In the rows, zero is written as 128.
Rows swapped in pairs by one turn or mirror: which row each one swaps with:
j_663: [154 119 131 119 110 106 101 124 117 167 150 125 120 149  98 116 122]
j_679: [166 116 150 138 124  94 128 167 111 137 111 116 118 119 101 134 110]
j_922: [152 121 157 111 117 113  97 122 113 156 140 122 133 151 108 122 119]
j_665: [171 130 129 103 118 136 107 152 112 143 107 114 122 109 106 118 132]
j_59: [155 113 111 127 123  84  82 122 112 136 114 126 107 115 122 138 103]
j_653: [166 126 148 140 124  90 124 168 118 145 107 116 104 128 110 130 111]
j_166: [150 114 107 118 120  86  93 136 109 135 116 135  89 107 117 130 101]
j_177: [149 117 126 109 141  95 122 148 132 138 124  99 113 125 100 106 133]
j_719: [162 130 109 124 111  84  78 132 112 131 117 125 106 114 107 136 104]
j_520: [158 114 153 129 116  86 126 162 126 132 116 118  99 123 105 134 113]
j_130: [145 123 148 114 111  93 102 134 114 163 143 105 122 148  95 118 119]
j_216: [166 140 127  94 123 100  91 154  91 151 131 123 121 109 136 107 127]
j_14: [162 122 158 114 103  94 104 139 122 147 145 128 125 147  97 107 122]
j_600: [153 123 109 101 141 115  86 131 127 162 129 122 123 116 129 113 129]
j_453: [145 114 151 109 120 105 111 125 110 144 146 112 125 138  97 116 135]
j_438: [158 124 122  90 119 107 113 131 105 115 116 120 115 106 137 113 115]
j_752: [156 114 149 106 132 113 115 127 136 130 126 130 138 134 112 118 138]
j_770: [173 111 152 132 122  87 123 166 125 135 122 111 112 129 109 134 108]
j_854: [163 130 112 103 129 114 112 156 125 160 125 116 132 112 113 114 146]
j_674: [170 128 110  98 139 118  99 149 112 145 117 134 129 106 120 107 133]
j_312: [137 120 143 107 144 106 101 121 134 149 119 126 129 127 130 108 115]
j_330: [169 131 152 135 125  83 119 171 120 130 118 121 110 128 109 132 117]
j_767: [159 107 103 122 120  93  88 132 104 135 123 130 101 113 120 129  93]
j_328: [158 128 153 135 127  84 121 161 115 132 119 128 121 124  99 124  96]
j_958: [158 100 138 110 120 107 105 115 103 168 135 128 109 141  98 114 118]
j_855: [180 130 118  96 108 101 102 159 104 167 115 127 129 119 135 121 116]
j_800: [188 126 149 101 115  98 100 153 103 167 119 126 111 125 137 115 120]
j_625: [158 119 109 132 117 103  97 133 103 132 116 146  92 126 126 132 100]
j_566: [160 119 153 104 122 133 127 146 118 142 128 122 136 122 118 123 128]
j_203: [152 116 113 127 115  93  91 120 108 136 111 131  96 123 120 134  96]
j_240: [170 135 121 103 106  98  83 148  97 156 136 141 116 120 117  98 110]
j_584: [150 117 107 127 123  92  89 124 101 126 124 139 100 120 110 132 103]
j_380: [156 113 106 126 123  92 101 123 113 140 114 131  90 114 112 140 109]
j_626: [167 122 150 132 128  86 133 159 121 138 110 125 103 119 119 139 111]
j_750: [165 141 130  99 103 102  91 152  82 157 128 122 120 116 130 114 102]
j_638: [145 117 135  99 120 115 119 120 119 137 131 136 140 122 133 122 126]
j_872: [179 143 137 105 106 108 103 158  97 162 135 136 123 127 137 113 114]
j_81: [175 133 132 106 132 120 114 161 128 144 129 118 128 114 115 120 146]
j_6: [145 118 123 105 135 117 106 115 120 135 139 142 132 119 126 114 123]
j_304: [147 102 135 110 113 102 120 123 119 163 132 125 134 148 101 123 116]
j_386: [167 107 105 119 109  92  87 143 101 136 119 133  98 113 125 136 104]
j_364: [173 141 128 105 122 116  87 156  94 171 128 125 126 123 123 113 115]
j_881: [167 122 142 145 122  93 120 164 127 141 116 124  97 141 110 131 119]
j_836: [157 103 150 136 125  80 123 161 124 141 125 122 109 135 107 130 110]

j_752 is swapped with j_674
j_304 is swapped with j_855
j_203 is swapped with j_653
j_836 is swapped with j_386

Rows swapped in pairs by one turn or mirror: which row each one swaps with:
j_943: [121 147 149 125 102 120 103 122 112 138 142  98 122 140 133 117 114]
j_480: [124 137 129 147 122 145 125 116 111 110 100 110 123 115 134 148 135]
j_209: [144 145 140 131 117 109 135 111 130 118 129 135 150 107 126 142 105]
j_693: [147 137 132 127 107 123 119  96 142 129 120 132 128 139 128 154 109]
j_569: [136 110 142 131 147 136 121 126 128 140  94 116 142 128 125 131 105]
j_996: [136 122 146 137 152 137 130 129 129 125 101 117 151 118 126 139 108]
j_683: [123 153 155 125 102 128 113 132 109 129 141  98 129 143 136 119 115]
j_458: [126 154 150 109 123 126 111 153 122 133 136 137 119 126 123 134 112]
j_233: [108 136 144 140 137 122 127 106 122 131 136 128 118 107 125 106 144]
j_889: [126 144 154 129 100 126  97 130 108 128 140 101 119 137 136 121 125]
j_484: [143 142 133 141 124 112 133 104 142 118 131 142 136 112 119 140 104]
j_910: [143 131 168 121 132 124 125 115 136 126 111 105 127 131 150 122 141]
j_70: [123 151 139 119 129 119 112 150 110 141 138 140 118 119 121 129 117]
j_785: [118 129 125 138 127 133 135 103 114 111 106 115 139 106 132 144 135]
j_906: [103 127 145 144 129 136 103 117 151 138 132 108 138  98 122 137 115]
j_599: [112 149 133 136 133 133 105 104 106 131 141 122 124 102 114 115 129]
j_137: [122 132 134 149 106 136 117 114 107 103 120 107 140 114 116 143 133]
j_225: [108 147 150 138 130 121 104 118 138 155 133 131 102 132 136 134 105]
j_377: [114 152 126 139 132 127 128 114  99 119 145 124 127 120 115 122 128]
j_468: [128 141 153 135  96 118 111 131 107 127 136  95 120 138 128 128 105]
j_133: [105 130 147 147 119 121  96 117 131 157 122 122 111 130 130 129  99]
j_396: [134 125 153 133 148 137 123 137 142 135 105 111 150 135 128 137 113]
j_877: [131 125 167 119 127 121 119  99 131 123 112 109 130 132 153 120 134]
j_207: [121 125 131 144 139 139 120 128 146 137  90 118 141 135 126 123 113]
j_905: [127 140 142 154 136 143 109 118 115 100 114 105 123 113 122 142 132]
j_279: [116 154 138 113 120 129 115 150 116 127 131 132 112 117 120 132 101]
j_669: [106 140 133 127 134 141 140 109 117 120 143 130 118 126 123 116 131]
j_99: [118 148 134 134 137 142 122 103 108 137 139 128 118 122 115 106 131]
j_475: [132 147 143 131 116 109 131 110 130 115 133 144 139 105 118 145 111]
j_256: [123 150 148 127 104 114 107 118 109 126 140  93 125 141 136 127 118]
j_598: [131 156 130 117 114 125 103 140 124 129 120 146 113 126 112 125 116]
j_771: [133 112 146 133 144 143 121 134 131 132 101 116 155 125 127 139 120]
j_488: [138 121 160 130 127 120 132 109 129 127 112 111 132 141 152 116 136]
j_793: [142 122 132 121 105 118 119 106 124 129 125 141 123 143 128 154 116]
j_810: [107 132 144 132 125 134 101 124 149 145 136 108 132  93 134 131 115]
j_382: [116 148 138 111 129 131 111 147 116 137 143 131 115 111 117 134 112]
j_128: [138 114 170 121 128 121 127 108 138 133 114 112 118 127 142 115 131]
j_193: [146 127 147 133 116 135 116 101 138 125 111 129 136 144 125 161 107]
j_914: [125 143 134 113 121 120 108 147 108 142 126 134 107 120 119 132 107]
j_506: [114 125 140 139 140 149 116 108 119 109 111 114 131 104 131 136 145]
j_803: [139 121 146 131 154 139 125 126 143 129 100 111 140 123 119 131 111]
j_607: [103 132 139 144 118 141  99 119 151 135 131 119 124  99 129 138 106]
j_741: [114 126 150 155 133 123  89 113 129 154 119 120 115 129 141 127 107]
j_994: [140 123 163 122 124 117 122 104 131 123 103 109 129 131 152 125 135]
j_686: [147 119 143 126 111 115 118 100 134 129 108 137 124 136 121 152 112]
j_32: [110 143 147 148 124 128  94 107 144 149 121 125 113 124 145 130 100]

j_207 is swapped with j_598
j_128 is swapped with j_468
j_382 is swapped with j_996
j_599 is swapped with j_785
j_803 is swapped with j_279

